In the data rows, 128 means zero.
Here are some points, each followed by its number:
[ 96 141 158 130  95 138  61  87  92 123 142 182 108 116 123  84 115 126
  23  58 215 188 165 133 110 123  33 137 185 157 114 100] 0
[109 119  82 126 118 122  91 149 128 140 142 132 143 121 107 132  72  83
 127 111 167 159  94  80 126  85  84 175 152 180 110 129] 1
[108 180 103  95 166 143  96 126 139 109 131 133 163 159 149 136 130 132
  86 111 136 115 131 128 110 105 113 141 130 132 174 102] 2
[120 123 126 116 161 130  94 120 126 114 105 128 122 107 102 115 119 121
  60 114 130 182 153 128 128 137 100 155 160 149 138 109] 3
[125 182 102  88 129 126 174 119 148 112 133 117 160 177 183 145 147 131
 170 198  55  51 121 110 154 131 171 119  78 103 159 134] 4
[156  90 128 152 112 145 114 179 152 135 112 122  90 109 109 158 116 128
 187 136 141 127 104 143 104  90 132 130 130 121  98 152] 5
[118  94 137 152  49  88 117 117 116 118 194 158 105 148 114 109 116  69
 128 158 154 184  82  87 193 170  93 141 161 120  82 132] 6
[125 109 146 122 110 125  88 143 126  91 137 123 102 124  99 131 137 103
  90 124 148 181  89 139 150 159 128 134 162  95 126 106] 7
[136  81 149  98 105  60 133 138 148 146 135 151 132 153 131  99  79 130
  63 154 108 149 166 104 114 137 104 121 114 156 119 123] 8
[122 126 127 113 134 121 140 113 138 132 116 123 126 133 128 136 125 142
 113 143  99 142 160 130 127 148 117 128 124 119 121 117] 9
[130 162 119 133 130 132 152 120 125 165 127 147 148  92 146 125 143 147
 172 110 116 106 158 123  76  98 146 113 126 130 140 149] 10
[111 148  95 114 133 122 114 129 138 134 146 129 151 133 124 139 120 116
 129 132 120 144 127 119 115 117 123 146 144 119 134 127] 11
[ 85 212  21  84 255 198 102 126 147  54  90  30 195 173  91 183 154 106
 135 152  84  93  76 128 189 100 163 206 110 144 167 114] 12
[117 110 161 149  94 148 154  95 114 165 128 157 102 104 157 113 121 139
 120  70 184 125 168 160  89 114  62  96 154 115 127 125] 13
[131 121 173 148  68  89  82 112  95  99 186 174 135 167 130  73 136 108
  63 128 158 154 104  92 183 166 130 117 145 139 103 129] 14
[153 100 206 172  79 219 120  71  23 130 102 173   0 127 198 121 176 149
 149  73 253 163 113 158 211 164  47  87 159  85 103  84] 15
[230  64 183 150 104 103  74 247 154 121 102 139  66 165 146 146 123 147
 169 170 138  85  35 129 115  75 182 120  72 143 122 167] 16
[128 110 141 104 133 104 175 121 125 141  78 138 133 112 139 119 118 162
 107 171  51 126 188 101 121 170 140 107  97 108 128 110] 17
[115 121 119 129  94 120 132 117 124 141 153 126 122 118 106 134 113 129
 154 144 126 145 126 113 146 139 126 126 133 123  88 134] 18
[117 115 144 162  75 120 180  84 134 150 162 136 110  80 126 138 155 116
 174 113 117 142 149 146 110 167 132  98 168  82 111 151] 19
[158 107 108 115 217 147 140 179 126 144  76  81 133  68  90 136 114 136
 143 122 110 120 102 130 105 101 190 151 104 168 164 134] 20
[151 126 135 142 156 155  84 144  97 121 113 150 118 144 152 113 145 127
 114  97 179 134  90 123 141 107 113 145 131 154 158 122] 21
[167 122 141 161 172 181 113 157 108 134  59 119  82 118 151 161 175 162
 171 114 147 101 114 157 112 113 149 127 110 108 149 124] 22
Which three points above are nearest to each new point by angle, seen from the average point of the numbered points? Their numbers follow each, nearest first.
[122 144 107 143 132 137 156 113 133 170 121 147 141  97 139 133 135 134
 161 103 118 117 158 132  75 114 124 118 140 127 141 144] 10 19 13
[166  68 102 137  99 153  95 228 186 165  79 101  59 103 101 226  60 151
 255 151 139 114  95 150  55  46 112 143 115 126  70 149] 5 16 22
[149 118 142 175 159 169 114 134 111 145 117 129 103  79 125 132 171 132
 161  88 150 139 122 147 107 123 153 123 146 128 139 148] 22 10 20
[127 129 129 122 105 120 130 129 133 124 138 133 126 140 137 128 118 121
 137 138 131 121 120 122 132 122 123 123 124 126 123 131] 4 18 6
[139 201 129  61 122  79 191  96 125  89 166 131 191 227 214  96 169 148
 172 227  34  20 118  96 173 128 217  85  44 122 171 154] 4 17 10
[112 139  98 114 126 122 128 126 144 134 146 118 143 136 131 137 122 119
 137 136 117 137 127 124 124 133 123 133 138 114 132 125] 11 4 9
[134 110 144 142 112 125 105 138 128  94 124 126 125 167 124 151 154 110
 101 140 139 131  96 147 164 166 118 128 124  77 119  97] 7 14 6
[117 122 118 130 107 121 134 123 126 144 148 122 131 119 108 133 110 127
 146 137 123 135 132 119 130 131 128 126 126 128  95 135] 18 19 11
[147  87 138 106  70 135 124 174 162 126  97 140  65 137 154 170  74 109
 179 149 156 122 107 131  98  85  70 116 136 103 100 120] 5 16 13
[ 83 147 176 132  87 133  19  77  82 131 163 230 113 132 147  36  96 133
   0   0 255 190 194 111 100 107   0 142 197 194 115  81] 0 13 3
[132 132 111 162 186 125 147 135 137 139 114  99 170  76  63 140 164 135
 128 138  65 140 159 142 109 160 210 138 122 125 136 146] 20 17 9
[157 165 111 189 207 143 187 127 132 194 116 120 191  51 115 125 215 174
 221  86  60  59 183 138  48 118 242  90 106 127 166 192] 10 20 22
[145 106 142 128  82 121 149 132  98 152 148 158 113 151 190  97 100 125
 166 133 166  90  85  92 149 104 115 108 111 150 131 138] 16 6 15
[115 113 131 137 123 145 171 101 133 122 141 106 117 105 127 118 124  86
 169 111 150 111 104 159 133 113 131 123 160 133 142 155] 19 10 13
[159 136 135 160 169 122 174 130 141 157 121 124 165  77 128 120 165 140
 167 113  79  88 151 147  75 123 209 110 107 124 165 172] 10 20 4
[173  52 188 124  71  59 177 147 132 158 143 140  98  90 125  79  85 107
 124 152 121 146 118 108 118 142 146  90 119 154 104 169] 8 6 18
[123 110 148 105 100  79 139 123 144 141 142 152 131 121 133  98  99 125
  86 136 111 151 172 109  97 123 113 124 137 156 128 140] 8 17 9
[131 123 118 110 167 130  99 128 127 119 103 132 113 118 115 119 108 127
  67 114 128 176 152 122 123 132  99 161 151 157 139 102] 3 0 2
[144 107 170 137  91  98 144 112 129 131 144 134 116  95 116  84 129 127
 120 118 130 130 133 129 112 128 163 100 132 157 114 169] 19 8 14
[127 133 103 119 112 121 137 142 146 139 135 121 144 149 132 155 114 135
 168 155 108 105 125 118 125 116 134 124 105 117 109 132] 4 18 11
[120 123  86 125 141 130  96 151 129 140 138 125 140 127 112 131  88  98
 133 111 163 145  98 102 132  81  96 172 147 178 123 133] 1 11 21
[199  88 163 146 113 121  89 225 152 108  97 134 102 165 143 163 127 141
 164 170 127  88  67 132 119  88 168 123  83 121 130 142] 16 5 22
[131 118 137 115 110  94 114 130 137 130 140 141 136 132 125 107 110 128
  95 134 121 142 141 115 115 126 128 125 127 143 120 132] 8 14 17
[161 129 128 163 115 103 123 152 133 165 150 153 149 125 132 122 149 146
 166 117 121 106 132 122  93 110 163 118 113 132 127 161] 10 16 5
[123 146 108 122 158 144 122 131 130 114 123 109 145 137 120 137 133 124
 131 137 118 118 112 127 144 122 144 145 119 134 138 125] 12 4 20
